In the rows, zero is written as 128.
Rows swapped in pairs by one turn or mirror: which row each one swaps with:
The rows were stretched afterwards, more along some directions than others.
dak: [ 92  99 140 133 135 133 130 135  90 102 106 118 117 151 135 122 134]
bup: [155 153 152 119 147 115 129 134 148 130 113 101 127 148 157 129 134]
nika: [107 124 139 135 124 111 122 161  83 103 128 122 126 145 134 143 130]
masur: [152 156 154 119 140 109 124 125 152 134 110 103 128 148 157 136 123]
paka: [146 123 126 105 111 112 128 143 113 112 139 114 117 142 139 136 124]
Fomob: [122 139 149 161 116 111 114 118 121 141 124 128 130 134 138 132  98]
silen: [100 117 159 164 173 128 126 154 126 150  92 134 154 140 151 127 129]
Rasop: [103 111 123 128 124 105 106 162  97 169  96 114 111 129  97 122 138]
lir: [146 148 155 121 135 108 127 124 159 133 110 104 131 141 154 132 128]
nonu: [117 134 151 165 114 112 114 118 130 143 123 131 134 128 135 126 102]
Nuz: [108 107 131 111 104 128  94 141 106 134 117 132 108 154 111 129 117]
ruve: [106  98 148  96 106 130  98 132 107 122 117 118 116 155 121 130 123]
kaded: [107 103 142 105 107 119 105 130 122 135 117 128 118 156 122 134 112]
Fabo: [117  99 159 146 105 113 117 108 135 132  98 126 113 140 147 114  92]
Nubam: [ 86 105 156 118 109 127 105 125  83 140 106 110 134 157 126 134 114]
pove: [141 122 139 161 152 133 138 134 132 134 116 130 125 162 148  95 126]
lut: [129 141 142 159 108 112 110 124 114 141 124 128 124 138 133 133  95]
Tago: [134 101 137 110 112 117 133 122 128 111 126 110 126 143 146 117 133]
faf: [141 131 144 152 120 146  99 126 111 125 156 132 137 153 144 107  92]
kes: [131 124 137 138 120 118 124 138 146 122 121 124 133 111 105 110 129]
Mused: [119 104 131 103 111 105 107 145 107 155  93  99 101 135 103 119 142]
Gume: [123 131 151 163 110 115 118 112 136 141 130 132 130 130 136 124 105]
lono: [119 121 150 136 118  93 105 146 100 142  89 107 113 155 131 104  99]
tora: [106  97 135 121 116 126 104 140 118 141 126 144 111 145 120 129 134]
Furug: [ 98  93 156 141 134 142 126 113 111 106 123 129 122 156 153 114 129]
ziva: [102 110 154  97  92 114 111 111 100 129 103  97 115 164 138 136 103]
peku: [133 105 126 121 113  75 131 147  99 133 114 112  94 153 136 123 141]
zas: [ 88  94 144 149 137 128 127 132 103 120 110 127 128 143 129 117 124]
nefe: [128 135 140 123 102 121  90 131  92 132 107 115 124 169 124 135  83]
dapo: [131 131 127 132 153 109 131 159  91 117  80  94 120 148 129 126 136]
vepip: [ 99 104 139 105 118 113 110 148 117 137 100 121 120 144 115 134 128]
nuri: [126 108 134 148 106 135  91 132 121 152 146 145 139 139 119 104 107]
Dabad: [160 159 150 124 146 114 128 131 146 127 106  97 126 152 160 132 127]
Gam: [114 131 166 131 121 138 128 112 137  98 129 121 160 142 140 127 107]
beva: [123 133 149 156 103 115 111 117 114 137 131 131 125 138 136 129  94]
nak: [132 133 145 146 144 136 138 122 148 124  98 121 115 162 146 102 120]
Ferir: [128 118 150 120 112  83 140 130 108 108 119 102 124 163 149 129 127]
Dul: [149 136 145 143 131 102 102 148 129 149 127 119 129 160 130 101 122]
Mif: [147 137 151 135 132 130 105 140 121 102 128 107 115 158 148 105 120]
notu: [ 99 119 145 121 134  82 130 165  83 133  80 103 126 154 137 134 123]
sivol: [150 135 137 158 110 114 103 136 127 132 152 143 132 145 136 101 112]
raleb: [149 147 156 124 136 114 128 122 164 134 117 109 132 143 155 130 131]
Makob: [ 80  93 151 148 125 129 118 126  98 118 104 124 128 144 127 114 114]
pepo: [137 111 131 120  91 110 129 122 127 134 126 137 107 165 134 129 103]
zepa: [161 135 144 124 128 103 140 130 137  97 133 110 128 154 167 112 138]
mafe: [ 82  89 144 144 137 137 117 144  82 117 111 124 129 138 120 117 138]
rigi: [137 131 157 136 131 116  99 131 112 142 132 122 130 187 160 111 109]
Rami: [105 116 124 133  99 109 135 135 119 137 106 143 105 146 114 138 112]

zepa swaps with sivol
Makob swaps with vepip
Gam swaps with kes
Rasop swaps with ziva

